In the rows, zero is written as 128.
Each path is a new rotation, seen through one point. The rows after it are directions, each followed by how far the rotation turns it, in degrees each step (0 if it stays put).
Each turn is a multiple of 5 degrees from 10 to 175, or 0.
Each row of a path follows its step; steps can be skipped.
Path 1:
step 0: [130 120 118 142 147 119 138 128 124 129 127 141 122 128 118 128 120 115
 137 134 139 134 134 129 124 121 130 135 121 111 118 106 139 118 129 135
 125 129 120]
step 1: [111 125 133 145 133 127 127 126 123 122 133 127 124 125 122 133 124 108
 129 111 132 136 126 144 145 132 131 114 130 131 121 126 124 123 131 110
 123 122 143]
step 2: [130 132 130 131 131 118 139 122 116 123 137 133 127 113 135 133 133 125
 121 135 112 139 135 110 146 116 122 125 120 119 108 125 133 132 128 130
 139 130 139]
step 3: [138 142 133 137 132 127 113 126 118 127 137 113 127 133 141 125 133 127
 137 119 143 125 141 130 130 115 134 133 130 135 115 139 146 122 131 112
 135 119 129]
step 4: [138 130 134 145 128 124 132 119 127 112 130 127 128 113 130 127 135 130
 140 126 140 131 125 119 114 128 130 107 118 121 127 132 124 141 118 139
 142 112 119]
step 5: [121 129 143 129 115 140 125 126 123 128 137 122 114 117 115 115 126 142
 133 132 133 125 145 141 134 118 135 131 125 138 132 137 119 139 113 123
 138 131 135]
step 6: [141 120 126 113 109 130 115 127 123 132 124 125 136 128 131 128 126 123
 132 135 122 113 117 113 129 110 135 116 124 135 128 126 130 150 124 135
 136 123 134]
step 7: [130 131 133 127 126 132 124 135 143 139 143 134 113 143 134 129 120 133
 123 135 133 121 134 126 120 128 137 141 136 125 148 125 140 142 120 128
 135 109 122]
step 8: [129 149 131 125 110 121 130 131 138 131 112 130 132 125 119 128 119 120
 130 115 120 111 121 126 128 135 119 122 138 132 143 123 112 131 117 129
 127 119 118]
step 9: [128 130 123 129 129 138 135 144 115 141 115 144 133 122 126 126 117 147
 120 132 121 128 127 128 138 139 127 142 144 127 141 129 132 139 133 133
 137 140 126]
step 10: [138 129 136 121 129 136 115 135 126 133 114 127 132 139 128 119 118 112
 122 122 142 128 104 114 132 126 127 145 130 120 131 125 123 116 131 124
 116 139 122]
[124 130 122 127 127 129 125 129 129 126 128 129 132 123 125 130 130 127
 127 126 127 126 121 127 123 129 128 124 129 125 128 130 132 128 128 128
 132 128 134] => 155
[121 128 133 128 129 126 128 129 127 129 124 128 133 128 127 126 126 134
 124 130 125 128 128 124 131 127 131 126 126 132 125 127 127 129 128 126
 130 132 131] => 100
[128 125 136 131 126 132 127 126 130 128 127 127 130 129 128 130 127 128
 126 127 129 132 125 128 124 131 132 125 128 125 129 124 133 124 125 127
 127 125 125] => 110
[126 120 128 130 127 131 126 129 129 129 131 130 127 130 120 129 127 125
 130 132 127 128 126 126 129 123 129 129 126 126 127 131 124 129 131 126
 126 127 129] => 70
Path 2:
step 0: [125 113 123 124 118 131 139 132 123 140 118 129 134 143 123 141 120 120
 133 126 130 141 122 125 124 114 119 125 115 121 124 123 117 123 137 125
 121 126 131]
step 1: [145 132 126 139 134 147 130 133 120 135 119 127 126 122 138 126 117 128
 124 137 130 138 136 138 129 124 112 125 128 139 139 134 130 116 138 125
 128 124 127]
step 2: [126 132 133 112 129 127 135 124 120 122 130 134 141 118 134 134 124 137
 110 125 137 140 124 128 139 120 121 133 135 142 119 133 129 126 118 131
 113 136 125]
step 3: [127 122 135 131 116 119 129 135 121 145 130 127 137 135 110 133 130 130
 132 129 119 141 121 128 124 120 121 126 130 137 131 127 126 127 125 137
 118 116 151]
step 4: [134 132 140 135 133 139 121 136 125 132 128 141 126 131 129 125 115 118
 129 130 124 135 123 136 115 124 116 136 122 132 127 140 113 125 142 145
 129 130 118]
step 5: [119 118 133 121 128 140 143 132 124 137 119 128 129 126 136 140 121 133
 129 130 137 135 128 128 140 103 125 136 131 133 120 127 124 133 134 123
 127 141 122]
step 6: [134 134 125 136 124 134 143 130 121 143 129 117 141 122 125 128 131 127
 120 124 121 139 141 136 125 119 128 132 133 137 131 133 131 109 123 126
 127 123 146]
step 7: [136 134 138 119 121 116 128 131 125 113 134 140 137 128 133 122 122 113
 116 125 125 138 115 140 119 116 122 133 122 144 127 131 127 124 133 131
 122 127 127]
step 8: [130 116 136 131 126 135 130 134 121 141 125 125 134 144 138 131 121 129
 134 134 131 139 112 117 126 118 127 135 135 141 129 124 123 149 126 134
 123 130 138]
step 9: [132 133 140 137 125 147 124 137 132 143 122 126 136 130 132 124 137 133
 122 131 126 132 134 132 130 125 128 132 126 133 112 149 115 115 133 135
 132 130 132]
step 10: [125 128 134 125 119 120 140 131 128 122 128 130 130 133 123 126 110 130
 112 121 133 130 130 137 138 107 131 138 122 133 121 124 116 117 139 117
 121 129 127]
[125 127 133 129 129 126 124 130 128 131 129 129 126 130 124 127 127 134
 129 127 128 126 127 128 130 130 130 128 128 129 124 130 121 132 129 134
 131 125 128] => 70
[133 126 128 127 123 125 127 128 132 131 129 132 134 129 123 128 128 127
 128 126 127 129 132 131 128 127 132 128 124 124 127 128 128 125 127 127
 127 124 128] => 110
[130 126 133 128 128 131 127 127 127 130 129 130 126 129 130 135 129 127
 122 126 124 126 130 125 127 129 126 130 128 132 126 121 128 125 128 128
 129 126 127] => 0
[124 130 130 129 124 129 128 125 129 124 128 127 126 125 124 128 128 131
 126 121 125 126 128 126 130 125 128 130 129 131 131 133 128 125 124 125
 125 127 131] => 95
Path 3:
step 0: [120 122 130 131 125 129 131 125 139 131 131 136 139 135 131 132 123 128
 141 108 129 136 121 126 129 121 137 128 135 141 110 140 116 133 115 129
 126 129 140]
step 1: [125 129 125 139 125 138 117 130 120 116 136 110 126 124 130 121 108 134
 129 122 143 139 124 134 122 128 128 125 127 137 125 136 125 118 139 133
 127 136 130]
step 2: [128 129 121 139 138 133 128 123 124 126 131 120 117 124 117 128 119 116
 125 132 142 121 135 126 144 129 126 134 134 128 133 115 119 134 115 114
 140 137 129]
step 3: [132 132 136 127 119 135 130 125 125 124 109 130 122 124 126 123 129 134
 138 126 122 131 143 124 128 125 135 130 148 123 129 128 124 115 110 125
 129 118 142]
step 4: [130 133 129 125 121 138 120 137 106 122 134 127 132 128 116 133 136 134
 136 133 126 142 118 129 131 129 135 133 118 128 126 124 124 115 127 133
 135 111 114]
step 5: [116 122 122 131 122 115 131 130 125 124 137 130 126 141 136 131 127 125
 134 143 115 128 124 129 127 123 125 130 137 125 141 116 119 127 127 135
 148 141 118]
step 6: [131 133 121 123 132 121 125 131 113 138 134 131 125 131 146 124 122 129
 123 132 116 130 128 128 118 144 126 117 143 120 127 132 126 139 118 126
 121 118 139]
step 7: [125 124 133 131 132 134 115 132 131 120 138 125 136 125 133 121 149 123
 128 116 126 145 124 129 133 130 126 125 125 108 114 115 132 138 129 131
 123 127 132]
step 8: [128 129 130 124 119 111 136 131 150 126 133 124 133 139 124 132 120 141
 128 119 140 145 121 134 129 129 125 130 136 124 134 118 119 133 133 117
 126 130 124]
step 9: [122 133 120 129 143 137 132 139 130 133 134 143 130 138 135 121 110 123
 134 132 136 135 138 128 123 129 135 132 128 140 117 127 121 122 132 118
 114 129 133]
step 10: [116 131 145 134 125 144 130 128 123 126 133 119 126 121 137 119 131 125
 132 140 150 125 134 139 130 128 122 132 123 112 132 131 130 122 126 122
 126 134 132]
[126 132 126 129 130 133 130 123 126 128 120 128 125 127 128 128 127 126
 128 128 131 128 126 132 129 124 128 130 127 128 131 126 127 121 127 124
 129 126 127] => 45
[128 130 127 130 126 126 131 131 122 125 127 128 125 127 126 132 131 129
 127 129 124 126 125 126 127 130 132 129 128 129 132 122 131 126 124 132
 124 131 130] => 40
